One vector is turned by the same rotation once a tick. Each row is the vector after some number of ticks, and that number follows the row.
The counts run from 0 to 239.
[-2.90 -0.32  3.28  0.05  1.51  1.40  1.87 -0.77 -2.96 -5.10  2.08  1.92
  2.17 -1.16 -1.21  2.54 -0.73  2.08  0.29 -1.67 -2.16 -0.20  1.96 -2.04
 -1.71  2.35 -2.42  0.56  0.75 -0.90  0.36  0.88 -3.15]
57
[ 0.40 -0.50 -1.49 -0.81  1.11 -1.05 -3.82  0.14 -0.62  0.54  0.34 -1.15
  2.33  1.54 -3.88  1.28  0.27 -1.28 -0.60 -3.75 -4.43  2.17  3.03 -0.74
  2.12  0.13  2.43  0.51 -0.93  0.70 -2.49 -0.95  2.50]
150
[ 0.57  1.15  1.70 -0.56  1.60 -2.29 -4.19 -0.93 -1.27  2.43 -0.95 -0.38
 -2.01  1.86 -2.01  0.17  0.64 -3.81 -0.48  4.44 -1.65  2.56 -0.45  1.04
 -1.32 -0.19 -3.18 -1.27  0.91 -3.03 -1.55  0.78  0.10]
126
[ 1.76  0.00  2.79 -3.00  1.72  0.52  1.34  2.93  2.68  0.85  2.03  1.68
 -2.40  1.85 -2.84 -0.33  2.79 -1.71 -2.74  0.15 -0.50  0.84  3.39  0.59
  1.59  1.98 -0.56 -0.06 -0.57  1.98  2.38  0.79  2.67]
230
[ 0.51  1.28  2.11  3.49 -1.21  1.35 -0.29  1.46  2.67  1.96  0.77 -3.50
 -1.52  2.20  1.33 -0.25  0.28  0.25  0.41 -1.90  0.32 -0.44 -1.66 -4.45
  0.58  0.15  0.23 -2.44 -1.01 -0.05 -2.37 -4.09  1.57]
192
[-0.72  0.21 -1.16  0.01  2.27 -0.21 -1.32 -1.32  1.08  1.04  3.27  0.35
  3.28  2.99 -3.68  2.66  1.28  0.35 -1.14 -4.42 -1.94  3.11  3.34  0.86
  1.23  0.63  1.41  1.29  0.61  1.02 -0.51 -0.62 -0.26]
152
[-1.22  0.68 -0.42  1.90  2.03 -0.46 -0.36 -1.16  1.78  1.36  4.58  0.86
  2.90  2.17 -3.90  2.43  0.70  1.35 -0.90 -2.98 -0.67  3.47  3.84 -0.30
  1.58  0.20  0.91  2.45 -0.70  1.73  0.71 -0.46 -1.35]
153
[ 0.34  0.64  1.94  2.46  3.86 -1.24  2.31  1.15  1.02 -0.86  1.04 -0.57
 -1.54  2.77 -2.87 -0.65 -2.01  1.18 -2.10  1.04 -0.43  3.03 -1.84  3.60
 -1.54 -0.33 -2.76  0.05  3.51  3.13  0.26  0.69 -1.90]
36
[-0.60 -1.24  1.90 -1.63 -1.66  1.40  3.88  4.02 -1.88  0.98  0.91 -0.68
  2.14  1.64  1.23  0.32  0.23  0.31  1.87 -3.05  1.77 -2.16 -1.82 -1.37
 -2.86  2.08  0.87 -0.05  0.02  0.24  2.90  4.46  0.57]
183
[-0.62 -0.27 -0.26 -1.50 -0.80  1.38  0.91 -3.99  1.37 -1.29 -2.60  0.68
 -0.34 -2.17  2.23  0.87  1.14  1.79 -5.35 -0.80  0.88 -0.14 -2.62 -0.74
  0.06 -2.79 -0.70 -2.59  1.02  0.03 -1.92  3.62  1.26]
17
[ 0.49 -0.77  1.77  1.37  0.91  0.14 -1.09 -0.02 -0.51  1.10 -1.00 -1.41
  1.21  0.80 -3.66 -0.19 -0.76 -0.36 -1.97 -1.29 -3.76  1.10  3.88 -2.81
  2.73  1.02  0.37  0.55 -2.05 -0.11 -4.18 -1.97  3.24]
148
[-2.52 -1.91 -0.89  0.68 -0.99  2.57 -2.91 -0.98 -0.69  3.45  1.64  1.80
 -0.83  0.56  0.53  1.46 -0.14  0.88 -1.07  3.51  3.33  0.62  0.25 -1.10
 -1.03 -0.01 -2.50 -1.40  1.44  0.24  5.05  2.01 -1.65]
205
[-1.84 -2.09 -3.13  1.26 -1.76  1.08  2.61 -1.65 -0.16  1.04  2.95  0.85
 -1.52  0.04 -1.61  0.39 -3.04  3.01 -0.18  0.70  2.61  1.86  0.14  1.58
  0.47  3.84  2.12  0.64  1.96  1.61  1.53  0.01 -4.07]
160
[-1.35  1.49  5.01 -0.13 -0.32  2.02 -0.30 -0.03  0.83  1.30 -0.35  0.98
  3.93 -2.38 -0.72 -0.06  0.80  1.11 -0.85  0.21 -1.23  0.08 -0.64 -5.42
 -0.63  1.11 -3.89  0.52  0.25 -0.60  0.64  0.95  2.97]
102
[-2.38  2.69 -0.88 -0.17  0.59 -3.85  0.51 -0.29 -1.21 -0.38  0.52  1.40
  6.26 -0.01  0.89 -0.63 -0.60  0.42  3.16 -0.72 -0.49 -2.07  0.63 -0.13
 -1.26 -1.22 -0.93  2.13 -2.48 -3.12 -0.16  0.68 -1.74]
175
[-0.04  2.62  2.20 -3.56 -0.29 -3.39  3.41  0.33 -0.60 -2.35  0.78 -0.83
  2.95  1.76  1.47 -0.97  0.94  1.25  0.47  0.54 -0.16  1.99  0.15 -1.70
 -0.38  0.16 -1.29  0.03 -1.57 -3.44  1.68  4.58 -0.28]
178
[ 0.77  0.73  1.36  1.49  3.37 -0.32  1.18 -0.08 -0.28 -0.94 -2.53  0.92
  4.55 -1.65  1.78 -0.12 -2.37  0.82 -2.85  0.59 -3.34 -2.66 -2.01  1.90
  0.16 -2.40 -4.19  2.36 -1.75 -0.36 -1.33 -0.43  0.75]
220
[ 1.60  0.82  0.74  0.39  1.10  1.56 -2.82 -2.20  1.06  1.30 -1.06  3.07
 -3.01 -2.86  1.34 -1.20  1.60 -0.53 -0.77  0.97  3.27 -2.50 -1.55  1.35
  1.18  1.60 -0.92 -3.72  1.73 -2.40  2.01 -0.87 -3.41]
211
[-0.28  1.59 -1.30  0.76 -0.26 -0.12  0.71  2.91  3.52  2.21 -0.13  0.70
 -2.71  2.06  0.54 -0.82  1.03  4.01  2.50  1.05  2.88 -2.11  0.55  0.12
 -1.33 -1.98 -0.92 -2.33 -0.33 -3.10 -0.78  2.87 -3.02]
88
[ 0.44 -1.17  3.06  0.10  1.71  3.42  1.44 -0.62 -1.05  2.06 -2.15  0.93
  1.71  0.59 -2.47  0.23  1.88 -0.18 -2.39 -2.80 -2.02  1.12  2.53 -1.54
  0.99  1.27 -0.67  1.09  0.59  0.53 -5.43 -2.38  0.71]
146
[-2.01 -0.47 -2.35  0.12  1.69 -0.97  1.46 -0.20  0.66 -2.11 -0.71 -0.92
 -3.05  1.75 -2.74 -2.62 -4.03  0.13 -2.89  3.69 -1.36 -1.65 -1.33  2.76
  1.20 -0.27  1.35 -1.00  3.05  3.18 -0.73  0.86  1.06]
39
[ 0.75  2.02 -0.70  0.75  0.05  0.69 -0.49  2.18 -1.82  1.35  0.43 -0.41
 -0.74  2.50 -2.94 -2.23 -0.36  2.89  2.62  2.61 -1.03  4.35 -1.47 -1.47
 -0.60 -0.13 -1.59  0.28  2.93 -2.87  1.84  1.91 -2.15]
81
[-0.26 -0.71 -0.60  3.63 -1.31  0.86  1.21 -2.08  1.85  2.57  1.46 -0.59
 -1.60 -0.27  3.17  0.53 -2.82 -1.57 -2.84  1.68  1.89 -1.37 -3.92  1.66
  0.95  0.53  0.57  0.90 -0.50  3.85  1.53 -3.47 -0.38]
116
[ 4.16  0.34  4.52  1.69  2.36 -2.39 -1.90  0.45  0.08  2.65  0.04 -1.80
  1.42  0.13 -1.45 -0.78  0.61 -2.45 -1.98 -2.10  0.87  4.18 -1.25  1.23
  1.68  2.45 -0.87 -0.61 -1.36  1.12  1.57 -0.97 -0.21]
29
[ 1.04 -2.66  0.82 -0.16  1.27  0.37  1.49 -1.33 -2.47 -3.89 -1.76  1.55
 -1.19  0.53  2.62  0.88  0.00 -0.36 -0.92 -2.17 -0.44 -4.10 -1.50  4.30
  2.13  2.00  1.45  0.10 -1.21  1.20 -0.19  3.68 -1.35]
137
[-0.72 -0.10  2.33 -0.15 -2.29  2.08  3.59  4.79  1.13 -1.89  0.09 -0.68
 -2.37 -0.44  0.01 -2.43  2.12  0.10 -0.36 -1.97  2.27 -1.75 -0.02 -4.64
 -0.63  0.87  1.25 -2.01 -0.15 -0.65  2.26 -0.82  2.64]
186
[-1.74  0.95 -4.00  2.36 -0.01 -0.31 -0.76  1.15 -3.61  0.27  0.23  0.92
  2.88  0.73 -1.62 -0.68 -1.23  0.88  2.70  0.70 -0.45  3.09 -1.38 -1.34
  0.42  0.10 -0.56  3.98  2.75 -0.71  3.91 -2.90 -1.00]
78
[-1.00 -1.06  0.42 -3.42 -0.38 -2.69 -2.20 -0.40 -2.23 -6.03 -0.25  0.38
  1.79 -0.47 -0.03  3.50  0.83 -2.51  3.20 -2.37 -2.59  1.29  1.26 -0.35
 -0.22  2.68 -1.02 -0.63 -0.34 -0.03 -1.17  0.82 -1.43]
54
[-4.08  3.31 -1.78 -0.49  0.80 -4.34 -0.42 -0.58  0.25 -0.92 -0.58  1.24
  5.15 -0.57  0.68  0.03 -0.60  0.74  2.29 -0.33  0.04 -1.71  1.41 -0.31
 -0.76 -1.13 -0.45  1.50 -1.88 -4.83 -0.33 -1.28 -0.57]
174
[ 0.97  0.80  3.12  4.64 -1.76 -1.08 -4.95 -0.31  0.80 -0.35 -0.10  0.47
 -2.70 -1.16 -0.55 -0.71  0.94 -0.87  5.06  1.53  0.46 -1.27 -1.52 -2.65
  1.90  0.97 -1.80  0.49 -0.83 -1.06  0.37  2.23 -0.77]
7
[-2.31 -1.33 -1.63  0.75 -3.68  0.20 -0.71  3.01 -0.13  3.45 -0.96 -0.18
 -2.53  2.65  0.09 -0.81  0.91 -2.15  1.65  4.22  1.67  0.15  0.29 -2.46
  0.24 -0.47 -1.10  2.47 -0.94 -0.68  1.99  0.07  3.62]
0
[-1.78  0.00 -3.63 -1.34 -0.97  0.58  1.93 -0.43  0.37  0.57 -1.30  2.66
 -2.04 -3.09 -1.40 -2.87  0.11  0.44  1.39  1.13  2.25  0.00 -0.02  0.30
 -0.71  1.09  0.72 -1.21  3.07 -2.25 -3.18 -4.18 -3.20]
166
[-1.93  2.27 -2.88  0.40 -0.50  0.08 -2.03  1.71 -0.03 -0.31 -0.07  0.20
 -2.88  1.81 -2.92 -2.57 -1.36  3.34  1.30  3.56 -0.44  0.51 -0.92 -1.48
  1.09  0.99  1.22 -1.09  2.73 -3.80  2.27  2.31 -0.35]
83
[ 1.24  0.28  1.81 -2.33  1.83  0.73  0.76  2.04  3.04 -0.61  1.60  2.50
 -2.66  0.84 -3.03 -1.18  2.34 -2.09 -2.07  0.68 -0.38 -0.60  2.90 -0.03
  3.69  2.72  1.24  0.22 -0.47  1.91  2.50 -0.73  3.15]
231
[-0.93  0.35  1.09  0.26 -1.41  2.49  1.88  3.64  0.43 -2.60 -0.19 -0.80
 -1.83 -0.99 -0.09 -3.82  2.05 -1.10  0.61 -2.65  1.35 -3.31 -0.78 -4.35
  0.46  0.22  2.51 -1.27  0.95  0.37  1.85 -1.29  3.35]
187
[ 0.16 -3.54  0.88 -0.51 -0.89  1.28 -0.66  0.48 -1.06  5.23 -1.90 -0.86
  2.86 -2.37  1.71 -0.30  0.02 -0.97 -5.13 -1.25  1.29 -1.20  0.34  0.12
 -1.43 -1.70 -1.17 -0.68 -2.86  1.58 -0.65  2.77  2.22]
21
[ 1.57 -2.32 -1.50  0.80 -0.43  2.08  2.70  2.80 -1.77  1.56  2.79 -1.85
 -0.25 -0.54 -0.42 -1.33 -0.44 -0.27 -1.93 -3.63 -0.92 -1.86  2.50 -1.09
 -1.58 -3.06  3.36 -1.27 -3.20  0.46 -1.54 -0.26 -1.30]
66
[ 0.42 -2.90  0.31 -1.42  1.19  3.61  1.74  0.76 -2.56 -1.09 -3.93  2.05
  1.29 -1.32 -1.01  0.07  2.15 -2.19 -1.55 -3.97 -2.02 -1.37  0.66 -0.14
  0.93  0.05 -0.18  1.19  1.39  1.68 -4.37 -2.35  1.57]
144
[ 2.08  1.48  1.05  2.17  0.13 -0.67 -0.46  1.61  3.54  0.54  4.94 -1.28
 -1.30 -1.18 -0.36 -1.62 -0.51 -1.56 -1.95 -1.57  0.13 -1.36 -1.43 -0.36
 -0.90 -2.78  1.66 -1.74 -2.43  4.60  2.65  1.75  0.85]
111
[ 1.96 -3.40  1.08 -1.75 -0.83  0.53 -0.35  1.19 -0.31  4.57 -2.15 -1.10
  1.54 -2.30  0.42 -0.43  1.57 -1.78 -4.83 -1.58  1.77  0.59  0.67  0.06
 -1.41 -2.21 -1.31 -1.76 -3.04  1.05 -1.23  1.70  2.35]
22
[-1.10 -0.72 -2.31  2.68 -0.44 -1.27 -0.70  0.58  2.69 -4.49  1.03  1.32
 -3.30 -1.44 -1.87  1.91 -1.60 -1.04  1.28 -0.89 -2.49  0.28 -1.33  0.86
  1.24  0.17  0.48  1.74  1.14  3.98 -2.01 -3.65  0.33]
239
[-0.66  0.60  0.51  2.50  2.60 -3.07 -3.12  0.66  0.99 -2.49  0.25 -0.56
  0.75 -0.48 -2.99  0.36 -2.30 -0.52 -2.42 -1.54 -0.12  2.15 -1.67  2.57
  1.96  2.52  0.49 -0.14  1.01  1.74  3.49 -2.78  1.73]
32
[ 0.26  0.42 -1.85 -1.01  1.69 -0.34 -2.62 -1.05  0.23  1.03  1.71 -0.14
  2.79  2.32 -3.73  2.64  1.22 -0.85 -0.01 -4.36 -3.28  2.97  2.70  0.66
  1.90 -0.02  2.41  0.35  0.39  1.31 -1.55 -0.78  1.26]
151
[-0.69  0.21 -3.46  0.25 -2.13 -0.91 -3.56 -2.84 -1.21  0.77  1.26 -2.29
  0.37  1.13  1.33 -0.64 -1.21 -0.45 -0.63  4.11 -1.36  2.79 -1.62 -2.83
  1.22 -3.53 -0.86  0.63  0.35  2.60  2.86  2.80  1.25]
201
[ 3.07  1.27 -0.25  0.48 -0.44 -0.78  0.66  0.71  4.21  0.02  3.83 -1.06
 -2.69 -1.25  0.95 -1.49  0.68 -2.26 -1.78 -1.48  0.17  0.29 -2.85  0.60
 -0.45 -2.87  2.30 -2.39 -0.79  4.52  2.28  1.30  0.98]
112
[ 1.06  0.03 -2.92  1.91 -0.50  0.92  2.41 -1.47 -1.92  2.45  1.87 -0.52
  1.72  0.55  1.54 -1.36 -0.14 -0.85 -0.71 -1.34  0.48  0.18  0.43 -1.12
  3.89  0.40  3.29  2.73 -2.32 -0.12  0.00 -5.42 -1.64]
71
